Look-ups in named tables: a row name and a column name give one cell, copied from the table.

Pera
cols = Didi, Tipovu
Nef: [19.48, 38.58]
Daridud: [35.12, 42.52]
Tul: [81.82, 55.91]
Vude: [43.12, 44.47]
Leg: [40.52, 32.41]

What is the Didi of Nef in Pera?
19.48
What is the Didi of Daridud in Pera?
35.12
What is the Tipovu of Tul in Pera?
55.91
What is the Tipovu of Daridud in Pera?
42.52
What is the Tipovu of Vude in Pera?
44.47
What is the Didi of Tul in Pera?
81.82
What is the Tipovu of Nef in Pera?
38.58
What is the Didi of Vude in Pera?
43.12
What is the Tipovu of Leg in Pera?
32.41
What is the Didi of Leg in Pera?
40.52
Row with the largest Tipovu: Tul

Table Tadined
|  | Vubinov | Supuvu | Dedezu | Fep | Boli | Dorar | Bevoz | Mab |
|---|---|---|---|---|---|---|---|---|
| Laz | 43 | 53 | 35 | 50 | 40 | 69 | 72 | 69 |
| Rud | 54 | 58 | 49 | 56 | 52 | 62 | 61 | 60 |
| Tapav | 74 | 70 | 77 | 75 | 71 | 46 | 38 | 44 |
| Bizaf | 62 | 47 | 73 | 57 | 86 | 26 | 29 | 24 |
| Nivoka | 83 | 69 | 93 | 82 | 87 | 28 | 21 | 27 |
| Domug | 33 | 42 | 18 | 31 | 41 | 59 | 74 | 63 |
| Nusut | 53 | 71 | 29 | 58 | 31 | 79 | 78 | 81 |
| Zipazi | 37 | 29 | 46 | 34 | 67 | 30 | 45 | 35 |

What is the Vubinov of Zipazi in Tadined?
37
What is the Boli of Zipazi in Tadined?
67
What is the Dorar of Domug in Tadined?
59
What is the Dedezu of Nivoka in Tadined?
93
What is the Supuvu of Nusut in Tadined?
71
What is the Mab of Nusut in Tadined?
81
What is the Boli of Tapav in Tadined?
71
What is the Dedezu of Domug in Tadined?
18
What is the Fep of Rud in Tadined?
56
What is the Supuvu of Laz in Tadined?
53
What is the Bevoz of Rud in Tadined?
61
What is the Fep of Nusut in Tadined?
58
What is the Dedezu of Nusut in Tadined?
29
What is the Vubinov of Bizaf in Tadined?
62
What is the Fep of Zipazi in Tadined?
34
What is the Bevoz of Tapav in Tadined?
38
What is the Boli of Nivoka in Tadined?
87
What is the Vubinov of Laz in Tadined?
43

Table Kigelav
	Tazuded	Navil	Sudeb	Dag
Seki	-76	-253	-143	-717
Ratok	-603	72	155	-213
Sapu	-152	-210	-109	-624
Kip	-118	-241	-516	747
Bobof	-83	-236	-133	-672
Gis	-217	-197	-513	918

Sudeb of Kip = -516
Dag of Seki = -717
Dag of Ratok = -213
Sudeb of Seki = -143
Sudeb of Gis = -513
Navil of Ratok = 72
Tazuded of Bobof = -83
Navil of Sapu = -210
Sudeb of Bobof = -133
Tazuded of Seki = -76
Navil of Bobof = -236
Tazuded of Gis = -217
Dag of Sapu = -624
Dag of Bobof = -672
Tazuded of Sapu = -152
Sudeb of Ratok = 155
Navil of Kip = -241
Dag of Kip = 747
Which row has the largest Navil? Ratok

Table Reg
columns: Sarut, Vun, Karur, Nin, Zaku, Tetimis, Silub, Tidevu, Vegu
Zakud: [0.621, 0.591, 0.288, 0.416, 0.458, 0.310, 0.502, 0.376, 0.381]
Gubem: [0.464, 0.338, 0.615, 0.739, 0.673, 0.480, 0.650, 0.427, 0.591]
Nivu: [0.334, 0.322, 0.716, 0.497, 0.473, 0.437, 0.402, 0.511, 0.671]
Podag: [0.429, 0.768, 0.571, 0.664, 0.434, 0.351, 0.524, 0.645, 0.506]
Ditus: [0.421, 0.765, 0.668, 0.409, 0.483, 0.574, 0.361, 0.452, 0.391]
Pivegav: [0.644, 0.237, 0.455, 0.454, 0.468, 0.317, 0.462, 0.421, 0.411]
Mirap: [0.543, 0.280, 0.539, 0.710, 0.713, 0.513, 0.598, 0.401, 0.558]
Nibalan: [0.384, 0.611, 0.811, 0.429, 0.428, 0.591, 0.553, 0.465, 0.411]
Nusife: [0.711, 0.388, 0.398, 0.433, 0.522, 0.543, 0.444, 0.766, 0.414]
Satem: [0.694, 0.440, 0.254, 0.582, 0.360, 0.641, 0.586, 0.499, 0.510]
Maf: [0.468, 0.698, 0.281, 0.564, 0.379, 0.600, 0.394, 0.539, 0.665]
Mevivu: [0.359, 0.609, 0.682, 0.735, 0.538, 0.387, 0.646, 0.536, 0.591]
Nutado: [0.315, 0.677, 0.467, 0.540, 0.416, 0.555, 0.357, 0.545, 0.727]

Zaku of Nivu: 0.473
Silub of Nibalan: 0.553
Tidevu of Nusife: 0.766
Vun of Podag: 0.768
Vun of Nusife: 0.388
Vun of Mirap: 0.280
Silub of Mevivu: 0.646
Zaku of Maf: 0.379
Silub of Pivegav: 0.462
Nin of Ditus: 0.409
Sarut of Satem: 0.694
Sarut of Pivegav: 0.644
Vun of Satem: 0.440

Mir:
columns: Rif, Topifa, Dufeko, Lekavo, Rofi, Sugadi, Bibo, Gaso
Tatefu: [17.9, 34.6, 26.7, 34.9, -5.9, -8.9, -8.8, 34.4]
Vur: [13.3, 37.1, 24.3, 41.9, -16.2, -16.4, -16.4, 41.2]
Gup: [23.8, -25.8, 6.3, -19.4, 38.5, 45.4, 39.8, -19.3]
Vap: [14.2, 35.5, 24.2, 40.3, -15.3, -13.3, -15.8, 37.6]
Bis: [17.3, 39.9, 27.9, 41.3, -14.3, -15.8, -15.7, 40.4]
Dubud: [10.0, 25.6, 17.8, 31.1, -10.5, -6.0, -10.2, 31.6]
Zesebu: [-21.3, 13.9, -5.3, 51.6, -40.2, -25.1, -37.9, 56.7]
Bubusev: [6.4, 22.2, 15.3, 28.9, -13.0, -4.3, -9.9, 31.3]
Romabom: [24.2, -25.9, 6.7, -20.5, 38.6, 45.0, 41.6, -19.9]
Vapalat: [14.0, 27.6, 21.2, 30.4, -3.4, -4.3, -4.7, 30.1]
Nefu: [-2.3, -57.9, -17.9, -10.7, 19.9, 36.7, 25.2, -8.0]

Rif of Zesebu is -21.3
Bibo of Nefu is 25.2
Sugadi of Nefu is 36.7
Bibo of Gup is 39.8
Sugadi of Zesebu is -25.1
Gaso of Nefu is -8.0
Rofi of Gup is 38.5
Gaso of Bis is 40.4
Lekavo of Bubusev is 28.9
Sugadi of Romabom is 45.0
Lekavo of Bis is 41.3
Rofi of Bis is -14.3
Topifa of Dubud is 25.6
Bibo of Zesebu is -37.9
Gaso of Gup is -19.3
Dufeko of Nefu is -17.9
Gaso of Vapalat is 30.1
Which row has the largest Lekavo? Zesebu

